In the data rows, the value 128 means zero.
Here are some points:
[149 105 140  80 167  75 164 145 194  91 121 110 151 136  83 136 151]
[170 113  98  99 170  10 147 139 110 119 158 133 132 121  67 153 157]
[134 154 115 106 113  90 171 103 122  96 117 141 122 132 104 133 139]
[173 132 147 123 125 123 141 160 173 117 106 108 173 150  91 109 122]
[128 175 107 144 107 228 124  58 118 103 135 148 113 134 212 113  79]
[171 110 203 118 171 109 125 191 220 172  84  87 195 154 106 117 117]
[146 186  87 164 113 135 126  50  52 154 140 177 100 139 171 129  69]
[173 156 116 148 148 176 115 119  87  95 158 148 131 146 175  93  97]
[115 138  83 177  82 155  89 108  55 108 145 143  84 139 173 138 113]
[178 158  74 169  98  88 124 106  55 152 145 175  92 142 142 116 111]
[169 176  81 175 113 148 125  70  43 126 136 179  41 112 145 136 139]
[117  91 201 137 149 164 102 162 183 168  85  64 211 157 112  95 144]
[155 127 171  81 149  31 153 180 194  97  97 119 189 135  44 137 164]
[ 89 113 132 121  89 149 122 123 124 147 140 129  94 124 160 126 100]
[103  83 149 120 142 192  90 157 195 163 111  95 182 140 181 108 115]
[ 98 159 102 159 126 154 150  70  51 173 169 150  81 127 164 133 106]
[ 98 113 171 148 143 180 131 118 147 195 124 113 130 119 155 120 127]
[109  93 143 111 112 135 133 124 151 129 133 117 111 149 139  93 126]
[130 148 112 125 116 117 133 146  88  99 169 161  89 142 148 120 102]
[122 168  78 123 114  67 146 120  74  72 159 155  88 139 122 150 111]
[ 77 135 125 177 115 212 124 115  71 130 141 105 113 140 181 120 103]
[108  68 175 138 104 186  85 183 186 136  81  69 174 146 139 120 136]
[132 119  84 124 149  63 128  86  88 159 147 159 114 130 110 132 144]
[145 124  80  98 158   0 127 125 107  68 154 110 150 143  47 152 177]
[194 115 150 118 188 140 140 140 157 123 110 128 163  79  71 149 181]
[ 48 122 103 166  86 218  72 100  72 202 148 121  97 144 253 123  67]
[ 92 212  49 193  31 196  89  66  13 129 158 207  40 117 252 131  31]
[108 124 121 119 128 168 129 128 157 141 140 137 109 133 175 126  99]
[143 129 152 156 156 143 125 154 130 160 122 120 126 103 131 121 153]
[106 104 161  74 146 142 129 166 207 145 112  84 146 160 142 111 132]
12 more points follow, each with its number after it:
[141 114 136 131 159  71 127 152 167 157  93 129 177 143  93 158 133] 0
[164 152 133  92 145 116 151 103 171  91 128 138 159 134 130 108 123] 1
[134 203  55 127  92  50 137  53  12  54 186 173  77 120 101 161 106] 2
[106 132 132 151 109 209 131 137 102 124 154 146  82 106 181 146 123] 3
[105 115 193  93 118 163 125 175 202 122  95 113 165 128 143 113 133] 4
[ 91 126  92 129  76 109 147 150  82 113 137 152  53 112 109 158 140] 5
[103 113 138 124 133 157 123 157 174 106 102 120 157 104 128 152 148] 6
[167 131 101 104 126  51 170  96 123 104 127 150 114 120  50 145 158] 7
[135 125 107 108 101 122 112 125 156 124  99 155 116 123 141 126 128] 8
[107  84 106 152 139 238  98 125 133 183 143 118 146 107 182 148  88] 9
[178 104 158 155 175 103 133 172 144 134 116 101 144  88  96 121 172] 10
[129 171 118 194 109 145  92 138  23 115 140 129  78 131 160 128 115] 11
Which two of these numbered points are nearest to each point below, ignoring the 2 directions in which the first points spread most? Their numbers follow each, nearest first.
[134 139 163 164 151 123  97 169  99 128 109  93 143 130 116 130 150] > 11 10
[ 88 141 141 109  88 180 146 129 161 120 134 146  88 112 170 122  82] > 4 8
[137 118 133 167  98 173 100 131 151 215 109 131 153 137 181 104  99] > 0 7
[110 128 169 113 107 189 122  95 158 136 102 134 135 177 175  80  83] > 1 7
[152 117  83 136 155 111 125 101  73 114 163 140 121 108 100 158 127] > 9 7
[107 131 102 137  86  85 138 152  71 109 140 157  42 109 106 139 149] > 5 3
[126 131 144  93 121  86 135 126 143  96 133 105 161 126  75 145 127] > 2 4
[143 125  95 136 146 119 115 112 101 145 141 135 142 100 136 131 144] > 9 10
[110 143 122 150  62 189  88 140 159 139 106 148 124 110 196 113  71] > 8 4
[143 144  91 109 111  95 165  89 101 131 137 152 102 127  98 150 132] > 7 8
[125 161  74 145 107 123 135 117  91  80 143 164 100 101 125 166 135] > 6 3
[142 132 108 108 125  86 158  96 125 134 127 137 111 124  85 144 128] > 7 8
[ 49  95 128 154 100 221  60 128 152 221 119  94 139 144 221 128  86] > 0 9
[116 169  85 124  97 107 125  74  57 101 162 147 113 135 127 145  95] > 2 7
[147  85 112 109 146 143 105 136 212 170  94 129 179 136 168 138 131] > 8 0
[ 85  67 186 110 113 144 139 208 205 159  86  89 127 116 102 129 158] > 5 3
[114 133 139 123 136 102 125 129 144  91 130 101 145 154  89 140 157] > 2 6
[146 134 115 132 150 111 159 113 115 107 111 135 139 133 101 120 138] > 7 6
[ 95 119 145 130 116 179 131 121 159 143 103 108 130 102 139 122 125] > 7 6
[134  80 166 111 181  84 109 191 169 123 133  80 178 149  77 110 157] > 11 2
[158 155 126 114 155  68 141 111 110 103 142 123 178 159  67 131 147] > 2 7
[114 106 122 101 105  45 164 176 113  89 127 132  87 105  47 151 181] > 5 3
[137 142 150 120  96 123 128 120 143 100 133 154  95 153 152 101 116] > 4 8
[ 69  56 196  88 112 220 112 184 255 183  88  79 160 122 201 104  94] > 8 4
[110 102 122 158 134 163  87 152  97 155 147 102 131 142 162 112 101] > 11 10
[140 149  75 189 107 222  72  55  33 162 133 173  96 121 181 140  92] > 9 0
[131 179  86 178 109 118 110  69   2 113 154 145 103 152 130 112 116] > 11 2
[ 59 121 113 104 109 123 169 159 124 125 148 156  74 132 141 142 126] > 5 4
[124 151  70 198  92 255  64  45  27 146 145 175  80 122 219 130  80] > 9 7
[100 118 157  88 130 117 118 198 206 119  93 122 155 115 147 139 134] > 4 8
[182 128 147 113 169  68 130 143 133  96 100 128 154 149  64 130 187] > 11 7
[ 47 137 128 194  74 255 103  78 110 237 131 148 133 128 255 117  25] > 0 7
[115 117 144  92 121  50 159 125 124  58 154 113 110 176  71 125 127] > 2 4
[142  86 181 100 179 115 125 189 227 105  84  83 211 132  80 142 168] > 6 4
[132 138 154 106 136 119 165 149 152 130 142 127 103 125 134 120 112] > 4 3
[ 94 103 178  39 127 146 132 174 255 136  97 113 167 117 176 111  93] > 4 8
[128 151 152 140 162 167 147 117 110 122 152 112 128 127 121 134 149] > 3 10
[146 165  88 151  92 131 132 119  49  64 160 169  30  95 143 126 132] > 3 4
